In the rows, zero is written as 128.
One turn sends every row of this set to another row. A few are shown first. Where does it send the rows asked after them?
K_424: [146 126 133 142 159 117 131 130 127 149 151 135 177 133 157 138 121 116
 134 139 108 117 120]
K_785: [138 134 149 152 142 151 121 134 144 135 156 107 141 113 122 110 127 172
 109 105 120 135 154]
K_547: [147 131 149 141 143 149 107 125 147 133 134 139 168 148 135 100 155 114
 114 128 124 181 125]
K_878: [144 120 158 117 145 158 116  96 132 144 117 115 148 123 136 106 131 170
 126 130 127 146 153]
K_183: [144 131 158 150 145 140  98 139 134 141 134 126 157 121 162 118 179 131
 118 127 136 133 132]
K_344: [140 141 148 124 160 136 103 113 136 137 147 149 149  95 141 110 107 132
 106 118  99 155 119]
K_71: [143 134 170 140 152 156 124 122 134 155 152  92 152 123 116 108 133 161
 128 101 128 132 130]
K_15: [157 137 140 155 152 134 117 121 135 145 132 172 169 126 132 128 116 133
 120 143 106 140 111]
K_277: [132 135 159 139 131 134 106 141 158 143 137 132 163 126 162 122 150 131
  94 107 131 136 118]
K_695: [141 140 135 162 149 160 153 116 144 124 158 106 152 146 127 113 131 148
 135 136 123 137 126]
K_460: [142 127 115 144 152 104 109 123 126 148 120 136 166 131 120 128 137 129
 135 142 114 143 125]
K_975: [142 138 146 125 147 144 126 137 131 135 110 131 181 151 126 130 144 132
 114 129 116 112 102]
K_308: [149 107 157 135 153 151 147 121 141 129 127 125 158 141 132 124 126 140
 143 146 135 116 153]
K_780: [124 127 130 152 152 129 136 128 129 120 128 139 167 145 140  99 140 142
  98 147 110 118 109]
K_605: [127 153 150 151 142 120 105 121 113 148 158 128 158 120 147 108 109 146
  99 150 103 153 140]
K_701: [136 121 149 105 144 148 130 106 141 132 134 101 144 123 156 119 122 161
 123 127 126 130 152]
K_577: [164 128 166 130 148 145 122 145 152 134 165 138 168 146 151 106 150 113
 114 130 115 156 126]
K_650: [157 132 141 164 138 155 140 135 147 135 156 123 159 143 112 117 134 164
 127 129 110 140 154]
K_816: [128 140 154 157 148 174 134 117 128 131 147  99 137 116 134 117 132 155
 120 114 134 139 133]
K_875: [132 128 149 119 157 143 115 123 112 150 147 123 161 103 162 138 123 112
 118 114 104 145 138]
K_587: [126 124 155 127 159 164 124 124 106 119 135 131 152 120 142  92 144 132
  90 133 101 153 132]
K_853: [119 144 159 169 146 125 122 126 123 146 148 146 167 119 123 113 118 121
 113 153 102 145 149]
K_630: [131 162 152 145 153 121  95 126 137 147 138 126 179 124 113 122 120 116
 141 134 108 130 149]
K_807: [144 111 147 136 157 132 133 108 155 130 123 125 159 143 116  97 119 150
 143 141 135 124 145]
K_376: [127 159 165 137 152 124 132 133 129 137 149 125 156 119 121 135 121 107
 130 155 114 131 119]
K_302: [145 131 132 130 149 128 109 138 154 119 154 116 163 147 152 104 157 109
 123 128 123 158 138]
K_48: [144 138 166  92 167 151 118 131 124 126 142 112 159 124 132 101 139 126
 111 117 103 132 113]
K_16: [140 135 161 150 150 123  98 124 152 142 142 132 154 123 152  87 161 139
 109 124 134 138 105]
K_930: [138 109 154 139 141 148 145 116 158 131 122 141 163 143 124 118 105 148
 121 134 130 129 148]
K_855: [145 127 145 120 168 121  97 118 108 150 139 124 145  96 129 109 143 131
 130 130 106 156 136]
K_560: [155 128 139 148 156 134 107 140 128 134 127 142 187 145 132 104 151 147
 118 134 102 103 140]
K_963: [151 167 157 133 151 129  80 122 114 155 147 116 170 124 134 120 120 142
 132 138 107 138 143]
K_389: [146 136 144 147 140 151 140 121 149 151 145 101 171 156 106 119 130 152
 137 115 121 142 131]
K_578: [133 167 158 124 141 134 115 128 110 144 145 112 150 122 141 142 117 130
 114 150 117 148 117]
K_568: [151 118 171 115 146 154 133 105 142 140 143 125 145 120 149 102 116 173
 114 133 118 134 144]
K_511: [135 132 140 113 158 147  94 132 128 123 135 121 171 123 135  94 138 136
 102 106  93 137 158]

K_277 goes to K_302
K_780 goes to K_48
And these:
K_650 goes to K_816
K_308 goes to K_878
K_855 goes to K_15
K_853 goes to K_578

One turn sends every row of this set to another row. A few are shown first. Where does it send the rows asked after them?
K_239: [129 115 152 132 125 142 114 116 108 174 101 133  94 122 139 113]
K_412: [116 127 149 126 107 174 135 105  93 158 127 152 104  99 133 109]
K_345: [100 133 148 129 130 133  99 128 112 149 121 130 130 112 135 151]
K_926: [122 136 156 109 134 172 110 129 128 143 132 165 130 143 108 111]
K_922: [118 141 147  99 125 169 130 121 160 158 133 127 105 133 143 120]
K_945: [128 131 146 126 126 151 103 114 150 176 110 139 107 145 143 132]
K_925: [121 128 119 100 103 120 132 134 125 159 146 156 127 120 147 122]
K_448: [107 144 139 127 137 122 111 132 125 144 144 117 112 139 136 122]
K_211: [127 121 151 130 121 150 107 121 132 182  97 135 100 133 142 120]
K_512: [119 142 157 125 130 158 135 138 103 129 120 167 119 140 118 114]
K_43: [103 123 144 116 141 136 101 121 110 158 137 111 116 122 122 138]
K_765: [118 116 150 117 121 160 146 114 103 153 120 131 105  92 130 102]
K_664: [113 130 163 110 133 172 128 137 101 146 112 155 114 139 112 130]
K_763: [117 150 142 121 118 166 132  96 112 133 153 163 109 118 145 135]
K_515: [116 123 158 115 110 167 128 128 125 164 102 135 112  94 139 103]
K_114: [106 129 136 142 119 136  99 132 135 164 122 132 141 116 121 108]
K_597: [116 150 135 126 104 179 136 110 149 161 138 156 113 137 139 117]
K_290: [114 125 159 108 133 178 122 133 112 154 114 155 122 141 105 125]
K_36: [116 122 124  98 104 122 138 136 108 161 137 150 119 115 147 134]
K_767: [134 129 132 147 132 132 118  90 119 143 135 161 121 124 135 130]
K_744: [105 117 132 131 132 140 112 122 121 170 133 114 126 124 109 113]
K_895: [108 145 146 129 127 126  88 136 135 147 132 132 130 123 140 119]
K_20: [115 114 126  90 103 133 127 135 116 176 131 146 124 113 140 133]
K_40: [122 143 152 123 133 158 130 133 113 129 132 167 121 145 114 105]
K_91: [120 120 121  89 104 131 122 133 132 172 145 148 127 120 140 122]
K_600: [117 134 142 123 118 168 141  95  93 143 147 153 101 109 134 121]
K_589: [103 135 127 146 130 126 135 130 119 152 132 119 119 137 123 124]
K_990: [116 132 161 115 102 178 116 117 107 166 117 151 102 101 143 107]
K_674: [117 137 162  99 115 169 116 131 147 162 111 131 107 111 150 115]
K_324: [121 125 118  95 104 125 127 133 131 166 148 152 128 122 142 119]
K_732: [118 144 132 130 119 159 144 104 147 133 138 159 135 112 138 130]
K_603: [120 142 145 119 128 151 134 101 120 121 142 156 124  97 145 134]
K_590: [134 124 144 142 133 129 113  97 100 143 126 155 110 112 140 124]
K_690: [117 140 160 102 108 180 112 120 125 170 126 140  93 121 147 109]
K_70: [130 134 134 129 133 147 110 102 152 164 129 145 112 151 138 137]
K_713: [117 116 125  87 103 134 121 134 126 176 137 146 126 116 140 129]
K_132: [117 129 157 108 132 179 113 131 124 153 121 160 129 141 104 118]
K_476: [124 142 153 114 135 163 118 130 123 133 138 166 125 146 111 104]
K_422: [133 133 127 141 134 140 119  92 140 152 138 154 120 141 133 134]
K_66: [115 137 162 118 131 163 132 139  97 134 112 162 115 138 118 125]
K_176: [118 127 121 100 104 119 137 135 115 157 142 154 122 118 149 129]
K_803: [116 156 138 128 108 172 131 103 137 142 144 169 119 126 146 132]
K_548: [117 144 146 110 109 182 127 116 142 171 136 140  96 139 140 109]
K_278: [114 115 125  94 103 128 135 136 109 170 131 147 121 113 142 135]
K_287: [120 128 149 111 132 151 141 103  99 131 141 138 105  94 137 120]
K_110: [ 99 133 134 152 120 131 123 131 117 152 115 135 136 118 128 138]
K_366: [133 118 151 134 131 132 114 106  94 156 114 140  95 114 140 116]
K_121: [117 141 130 120 122 166 149 110 161 150 139 139 121 133 133 122]

K_43 goes to K_744
K_990 goes to K_690
And these:
K_36 goes to K_278
K_765 goes to K_515
K_290 goes to K_132
K_767 goes to K_590

One turn sends every row of this set to another row. A few are shown first. Where does it send the rows asked after them?
K_653: [134 124 138 123 156 133 121 120  98 142 109 121 142 118 111 135 146 126
 127]
K_691: [121 137 141 131 125 140 106 117 102 128 112 130 136 116 113 144 139 143
 118]
K_73: [120 153 121 111 149 160 138 133 138 119 133 153 150 137 124 132 114 125
 126]
K_962: [153 158 118 140 124 147 129 131 153 127 112 124 133 150 132 119 126 130
 119]
K_143: [122 147 157 125 115 135 144 136 143 131 153 137 114 141 125 130 122 133
 133]
K_100: [117 139 135 137 125  94 149 120 150 139 142 118 123 136 119 122 129 124
 128]
K_953: [160 118 138 116 132 131 120 114 111 133 108 108 128 122 117 139 141 143
 122]
K_501: [150 132 118  96 102 129 160 109 150 123 134 128 117 135 126 130 121 123
 136]
K_689: [145 127 117 113 158 113 151 128 150 119 133 122 145 151 113 116 128 116
 134]
K_622: [113 148 123 132 132 103 163 120 114 121 142 143 127 155 117 112 140 113
 125]
K_719: [129 102 122 140 120 155 154 126  98 112 120 129 156 136 119 126 144 126
 121]
K_754: [114 152 100 120 119 131 140 105 136  88 138 142 132 130 129 140 129 110
 132]
K_272: [115 146 128 116 136 133 134 142 123 153 129 129 126 142 136 116 129 105
 161]
K_483: [108 148  90 107 142 116 142 112 114 113 132 144 144 145 138 120 121 126
 121]
K_539: [124  94 124 140 125 147 144 128 105 100 130 116 152 132 123 134 148 118
 140]
K_220: [136 148 120 119 122 142 140 109 154 113 142 119 114 121 148 148 117 126
 126]
K_118: [117 152 112 113 116 133 136 124 114 132 133 129 111 139 150 126 135 100
 161]
K_654: [123 157 127 109 124 154 154 119 130 136 141 138 115 125 149 139 114 130
 122]
K_463: [127 137 100  99 135 133 127 131 127 133 122 126 134 144 141 117 129 104
 165]
K_657: [146 154 104 146 108 120 139 113 151 123 110 120 130 147 125 115 135 118
 123]
K_889: [132 129 143 123 118 122 124 111  84 134 122 120 112 123 123 140 149 134
 128]
K_22: [133  96 131 136 101 145 158 126 104 121 121 125 147 139 117 123 144 132
 125]
K_703: [120  98 134 139 107 156 141 127 112 108 131 119 146 122 122 141 142 121
 142]
K_47: [128  88 137 135 112 140 143 133 111 113 132 113 145 135 118 130 144 128
 142]
K_541: [127 167 115 154 115 130 127 129 136 120 117 135 134 154 128 114 133 131
 116]
K_830: [136 129 121 135 131 114 127  97  98 120 108 118 131 117 111 139 156 119
 119]
K_351: [135 122 117 103 121 133 112 100 104 123 105 124 136 109 118 146 139 129
 134]
K_494: [113 146 107 123 157 120 122 127 137 106 138 131 150 146 133 126 120 135
 121]
K_38: [132 102 127 134 101 164 154 122 111 115 117 128 151 125 119 135 139 129
 126]
K_315: [130 131 123 107 132 107 164 120 143 158 129 124 130 137 120 113 122 123
 130]

K_118 goes to K_541
K_47 goes to K_38
And these:
K_830 goes to K_889
K_73 goes to K_689
K_315 goes to K_220

One turn sends every row of this set to another row. A few are shown first. Where does it send the rows asked after them?
K_207: [140 132 134 127 150 125 149 144 130 128 132 104 130]
K_113: [127 117 141 126 116 140 109 109 139 143 107 146 142]
K_497: [129 120 135 121 110 159 119 121 136 120 107 147 129]
K_825: [132 125 121 143 146 116 100 123 114 133 111  99 116]
K_85: [129 111 138 127 119 147  90 115 123 120 111 142 131]
K_349: [131 130 140 116 116 151 107 119 143 114 106 137 131]
K_860: [136  95 132 136 121 134 127 113 145 113 141 161 115]
K_679: [137 107 132 141 119 129 130 121 106 118 131 118  82]
K_173: [142 127 125 130 120 135 145  99 118 137 123 154 138]
K_567: [114 113 138 131 140 115 140 102 138 125 154 142 108]
K_107: [138 110 140 134 134 115 152 122 146 125 140 148 100]
K_23: [150 143 113 143 121 138 141 108 116 124 106 135 131]
K_970: [126 113 144 131 149 144 118 152 134 120 126 105 123]
K_520: [114 108 137 141 131 126 126 105 120 126 137 121  81]
K_777: [127 115 124 128 157 106 106 118 149 130 128 119 140]
K_866: [133 126 125 127 161 102 109 108 145 124 132 127 133]
K_724: [131 106 138 128 135 120 138 119 137 113 159 153 123]
K_728: [127 110 122 151 132 122 144 108 141 117 154 148 124]
K_62: [133 123 122 137 151 112  96 111 126 126 113 105 105]
K_89: [145 142 129 131 138 121 139 146 116 119 145 110 117]
K_725: [152 141 118 122 119 119 136 103 112 132 115 134 136]
K_989: [127 111 141 138 144 138 108 154 137 111 135 111 123]
K_122: [131 119 130 143 125 157 106 118 133 113 109 149 137]
K_330: [150 109 119 142 111 127 141 108 119 123 124 134  89]
K_65: [127 103 120 163 121 136 126 112 119 118 131 123  90]
K_551: [131 131 119 138 138 114  89 118 112 129 120 107 116]
K_75: [134 119 117 136 147 109 106 117 127 135 110  96 114]
K_146: [128 121 143 132 140 139 108 154 128 109 146 119 120]
K_283: [118 105 126 133 133 117 140 100 139 127 143 155 106]
K_554: [141 139 134 128 134 132 146 140 123 128 137  97 127]
K_669: [147 149 126 116 113 136 134 112 129 123 104 126 127]
K_249: [124 119 149 130 137 149 116 147 136 118 138 108 131]
K_31: [130 107 135 139 114 157 111 109 112 131 108 144 118]
K_242: [130 134 121 128 148 105 101 115 131 127 140 130 144]
K_880: [128 126 125 132 158 108 109 119 138 129 132 126 150]
K_339: [146 135 125 134 143 116 146 144 126 123 136 103 124]
K_423: [133  99 144 142 128 130 132 126 135 123 126 134  79]
K_244: [119 101 124 141 125 126 129 102 122 127 126 136  82]
K_236: [142 137 123 120 108 144 145 114 126 129 105 138 126]
K_80: [139 133 129 128 111 130 129 104 122 152  98 129 128]

K_551 goes to K_146
K_244 goes to K_497
And these:
K_249 goes to K_866
K_339 goes to K_825
K_669 goes to K_520
K_122 goes to K_728
K_113 goes to K_107
K_679 goes to K_85
K_777 goes to K_207
K_860 goes to K_173

